[[-3.52 -4.34  0.33  0.62 -3.16  2.05 -4.05 -0.15 -4.10  0.77 -4.73  0.10
  -2.00 -1.63]
 [-3.56 -1.69  1.61  1.94 -0.50  3.06 -3.63  2.51 -3.04  1.72 -3.70 -2.37
  -0.21  1.43]
 [ 0.40 -1.51  2.92  5.34  2.59  5.15  1.64  2.94  0.84 -0.62 -1.03  0.95
   1.62  4.82]
 [-5.38 -2.47 -1.45 -0.49 -0.87 -1.12 -3.49 -1.62 -4.67 -0.83 -5.74 -4.87
  -0.58 -0.63]
 [-0.94  2.85 -4.21 -5.48 -2.24 -5.98 -2.56 -4.04 -0.63 -0.43  1.34 -1.64
  -2.42 -6.10]]
->
[[-3.52 -4.34  0.33  0.62 -3.16  2.05 -4.05 -0.15 -4.10  0.77 -4.73  0.10
  -2.00 -1.63]
 [ 0.40 -1.51  2.92  5.34  2.59  5.15  1.64  2.94  0.84 -0.62 -1.03  0.95
   1.62  4.82]
 [-0.94  2.85 -4.21 -5.48 -2.24 -5.98 -2.56 -4.04 -0.63 -0.43  1.34 -1.64
  -2.42 -6.10]]

[[-3.52 -1.14  0.91  1.05]
 [ 2.67  3.41 -5.06 -0.59]]
->
[[-3.52 -1.14  0.91  1.05]]

[[-5.39 -4.28 -5.60 -6.12 -0.10  0.76 -4.26  2.32  0.53  2.30  1.91  1.10
   0.84  4.12]
 [-2.76 -4.23 -4.90 -2.37 -2.01 -3.84 -1.58 -2.67 -4.00  2.67 -4.71 -4.76
   2.49  3.87]
 [ 4.81 -0.05  3.77  2.46  2.21  1.30  2.07  0.08  1.50  1.05  1.72  0.64
   1.06  0.02]
 [-2.51  0.54 -1.12  4.31 -2.48 -2.07  5.09 -0.84 -0.39  0.30 -1.16 -0.90
   0.31 -0.88]]
->
[[-5.39 -4.28 -5.60 -6.12 -0.10  0.76 -4.26  2.32  0.53  2.30  1.91  1.10
   0.84  4.12]
 [ 4.81 -0.05  3.77  2.46  2.21  1.30  2.07  0.08  1.50  1.05  1.72  0.64
   1.06  0.02]]

[[ 2.17 -1.01]
 [ 0.76 -0.23]
 [-0.70 -4.80]
 [-0.04 -3.23]]
->
[[ 2.17 -1.01]
 [-0.70 -4.80]]

[[ 4.43 -1.48]
 [ 1.04 -3.64]
 [ 3.73 -2.66]
 [ 4.83 -0.93]
 [ 2.64 -3.49]
 [ 3.96  0.56]
 [ 4.33  2.48]
 [ 3.42 -1.66]
 [ 4.40 -0.68]
 [ 3.85 -1.31]
 [ 3.16 -1.05]
 [ 4.08 -0.76]]
->
[[ 4.43 -1.48]
 [ 3.73 -2.66]
 [ 2.64 -3.49]
 [ 4.33  2.48]
 [ 4.40 -0.68]
 [ 3.16 -1.05]]

[[-1.84  3.88 -4.44 -2.53 -0.96  5.24]
 [-0.33  3.75  3.29 -5.85  5.43  2.89]
 [ 4.86 -3.55  3.13 -1.75  3.70 -4.24]
 [-3.10 -2.82  0.87  4.03  2.78 -1.65]
 [ 5.38 -1.48  4.62 -2.45  0.39  0.04]
 [ 3.80  3.23 -1.08 -3.89 -3.55  1.55]
 [-5.38  2.12 -0.43  2.70 -0.62 -1.50]
 [ 0.28  3.50 -2.14 -6.16  3.68  0.90]
 [ 4.45  1.98 -0.21 -2.72 -1.83  4.19]
 [ 3.08  1.20  2.16 -5.36 -1.94  0.37]]
->
[[-1.84  3.88 -4.44 -2.53 -0.96  5.24]
 [ 4.86 -3.55  3.13 -1.75  3.70 -4.24]
 [ 5.38 -1.48  4.62 -2.45  0.39  0.04]
 [-5.38  2.12 -0.43  2.70 -0.62 -1.50]
 [ 4.45  1.98 -0.21 -2.72 -1.83  4.19]]

[[-3.12  0.72  3.45  2.73 -3.47 -3.54 -0.87  2.62]
 [-3.73  0.93  4.88  2.98 -4.16 -3.08 -1.35  2.26]
 [ 2.98 -1.70  0.05 -1.20  4.42  1.33 -3.00 -1.35]
 [ 2.97 -1.32 -0.21 -0.77  3.95 -1.27  0.20  2.81]
 [ 1.60  1.16  2.53 -0.21 -1.12  1.16  1.14 -0.74]
 [ 4.62  0.82  0.45 -2.15  4.55  2.93 -2.45  1.73]]
->
[[-3.12  0.72  3.45  2.73 -3.47 -3.54 -0.87  2.62]
 [ 2.98 -1.70  0.05 -1.20  4.42  1.33 -3.00 -1.35]
 [ 1.60  1.16  2.53 -0.21 -1.12  1.16  1.14 -0.74]]
